One vector is turned by the same rotation once a tick. Each row is the vector after some number of ticks, and that number follows the row.
The counts run from 0 to 394.
[119 124 120 150 102 169  88 140 107 144 117 106  79 140 129 134 134  94
  78 136 135  76 146 100 129 132 145 126 126 150 189 150 107] | 376
[168 181 146 144 123 118 115  90 144 151 140 113  89 160 104  87 124  86
 102 121 127 142 177 148 135 170 137 104 120 133 185 164 129] | 189
[127 134 102 137  73 133 115 132 141  92 123  79 118 170 132 117 125  99
  75 147 164  84 141 103 115 185 117 121 131 129 160 140 153] | 0
[175 173 163 144 111 115 132 138 158 131 140 114 111 163  99 103 119  97
 112 122 112 126 170 144 147 195 132  99 121 137 177 167 127] | 171
[129 158 143 172  99 153 130 138 112 117 151 115  79 123  75 105 152 128
 105 159 124  93 175 131 122 162 155 128 137 148 153 170 109] | 118
[117 154 137 167 121 107  81 107 147 124 127 108 101 154 124 102 120  97
 106 126 188 114 160 127 124 171 119  94 169  94 173 135 122] | 225
[126 128 122 166  92 133  69 140 133 132 116 115  96 169 143 123 129 111
  85 103 143 100 179 108 148 124 102  89 148 127 185 120 123] | 307
[130 160 146 176 106 148 140 144 129 121 133 108  86  97  97 120 132 112
  72 144 104 108 168 124 121 156 173 118 123 153 140 167  94] | 114
[145 168 145 155 114 140 104 125 124 147 133 109  52 122  98 121 147 107
  82 137 126  94 141 115 129 135 160 125 133 161 160 172 114] | 116
[138 172 147 136  95 134 137 160 141 111  94  84 105 169 136 144 133  87
  77 104 148 113 149  86 142 138 168 135 153 145 165 159 128] | 77
[ 98 137 118 149  95 162 100 124 103 134 102  89  88 124 138 114 103 101
  66 107 124 104 162  98 107 140 155 140 125 140 182 130 110] | 372
[126 138 115 142 102 155  98 100 112 117 131 133  74 161 141 124 116 110
  82 107 127 138 163 141 137 153 116  92 133 114 204 158 118] | 293
[127 159 147 181 109 165 110 151 132 141 115 135  73 123 108 120 126 100
 101 131 104 114 157 127 138 162 165 100 128 135 155 171  91] | 132
[124 171 153 166 119 139  90 163 138 138  69 107  70 156 119 103  97  84
 114 115 116 131 145 108 143 167 158 128 152 129 151 134 127] | 146
[116 151 121 191  90 167 122 162 132 104 121 118 116 156 132 139 149  94
 102 130 138 116 173  97 150 151 155 102 143 147 143 135  92] | 62
[115 145 143 187 132 134 107 138 143 117 128 128 106 117 135 138 123  72
  96 149 142 105 179 162 133 158 159  90 172 128 166 140 105] | 218
[150 138 109 140  88 130 129 143 152 115  88  82 106 152 153 131 120  90
  79 116 117 128 146 111 134 179 135 131 113 170 185 120 118] | 7
[130 115  98 160  75 171 113  95 118 146 138  95  90 141 103 126 121  93
  94 131 118 139 159 100 121 177 146 107 121 136 149 134 119] | 366
[116 168 146 151 114 152  95 142 111 127 116 116  64 169  98  93 122 105
  99 142 151 101 138 110 128 156 147 111 153 100 151 177 138] | 138
[133 180 140 148 158 131 111 107 125 142 125 110  67 130 131 120 114  64
  92 127 135 129 171 152 126 148 164 128 155 148 173 142 144] | 198
[122 117 128 172  77 149 112 145 134 107 134 129 123 170 122 127 129 114
 104 114 124 131 186 129 149 167 104  80 139 118 199 129 102] | 309
[ 85 132 123 171  91 162 117 143 102 125 116  98 110 117 126 111 112  99
  60 135 119  93 178 104 105 147 157 125 128 141 168 129  96] | 373
[156 165 170 139 113 145 113 162 148 134 116 129  90 168  97 113 125  98
 116 130 129 114 137 131 149 188 137 101 130 107 174 184 131] | 154
[110 118 104 148  98 166 106 119 122 117 141 140  71 166 137 141 114  87
  83 115 128 138 153 133 136 162 120  77 155 117 170 152 154] | 297
[ 78 154 122 166  81 168 150 134 121 111 138 140 117 158 127 119 128 102
  82 134 138 118 178  92 119 165 134  95 132 124 146 164 121] | 53
[119 129 101 162  75 160 102  93  98 123 147  79 104 144 107  99 127 113
  84 140 155  99 178 105 102 157 132 119 120 133 163 131 117] | 364
[149 131 146 169 125 116 106 148 173 115 112 115 107 133 134 162 122  73
  85 133 139 113 149 152 146 173 148  85 159 120 188 146 103] | 236
[134 134 117 137  93 183  88 121  93 131 111  96  83 167 120 116 139 100
 104 137 151 102 143 101 124 163 137 124 131 123 188 159 116] | 380
[118 114 133 146  81 152 141 152 126 100 124 112 118 163 139 164 118  74
  84 102 117 137 174 122 136 171 134 108 163 134 176 121 150] | 318
[125 171 140 159  72 119 142 133 146 124 141  84 126 156  98 100 128 114
  79 125 159 108 168  74 125 176 139 121 129 124 132 154 127] | 87
[120 161 129 174  94 165 127 120 117 134 140 121  64 132  83 106 123  95
 105 153 122 130 158 118 121 190 166 111 142 133 110 151 113] | 123
[163 136 115 141 108 135 121  98 127 104 144 126  76 140 121 122 130 118
  78 137 110 133 169 168 127 168 114  91 132 140 207 155 120] | 275
[158 130 135 142 119  92 102 123 162 123 130 104  85 142 133 132 124 114
  58 129 137  76 154 145 135 151 112 105 148 145 193 143 135] | 255
[150 167 165 158 119  93  99 158 165 136 137 112 111 158 100  89 130 109
  94 128 131  82 185 119 140 165 118 114 123 144 156 151 133] | 169
[141 155 129 161  83 139 146 101 141 145 142  91  81 127  81 117 125  93
  89 134 113 146 155  93 119 189 158 118 129 155 119 154 117] | 106
[141 164 139 139  72 126 151 126 158 150 129  93 104 151 104 133 122  88
  82 111 123 139 139  76 138 187 148 113 130 143 135 162 125] | 89
[144 162 148 143 124 123 151 136 160 129 156 120 116 153  98 123 103  74
  86 134 116 120 163 139 129 201 151  95 128 135 134 165 157] | 175
[149 114 126 150  63 134 137 120 138 125 157  92 143 156 115 150 119  87
  72 106 128 141 164 105 137 187 125  81 118 123 159 141 134] | 331
[127 161 143 185 130 118  98 114 134 137 158 128  94 129 102  96 147 101
 118 147 153  97 199 149 117 145 129 109 160 138 170 122 112] | 204
[150 121 126 126  76 131 128 115 141 144 141  91 115 167 126 145 113  79
  73  86 122 135 149  90 138 165 123  99 126 137 175 147 146] | 332
[123 155 142 160 110 160 111 147 141 134 112 125  62 156  86 118 121  78
 119 144 126 129 130 108 135 198 158 103 161 121 125 159 140] | 141
[102 126  93 166  95 131 113 108 123 101 149 129  76 136 125 116 110 114
  68 132 128 117 190 137 106 161 113 112 165 152 154 103 163] | 282
[ 83 157 136 163  70 138 143 153 141 121 135 113 137 171 112 113 131  99
  84 120 155 121 164  75 127 171 132 102 135 114 137 165 120] | 70
[ 95 169 153 182 120 139  98 152 126 131 104 111  81 119 114  86 108 107
  75 132 127  95 169 109 116 136 159 126 141 127 143 150 103] | 130
[ 90 116 123 170  73 170 124 163 123 128 103 111 101 142 116 128 119  86
 107 131 116 125 159  98 119 202 144 127 133 128 162 112 118] | 387
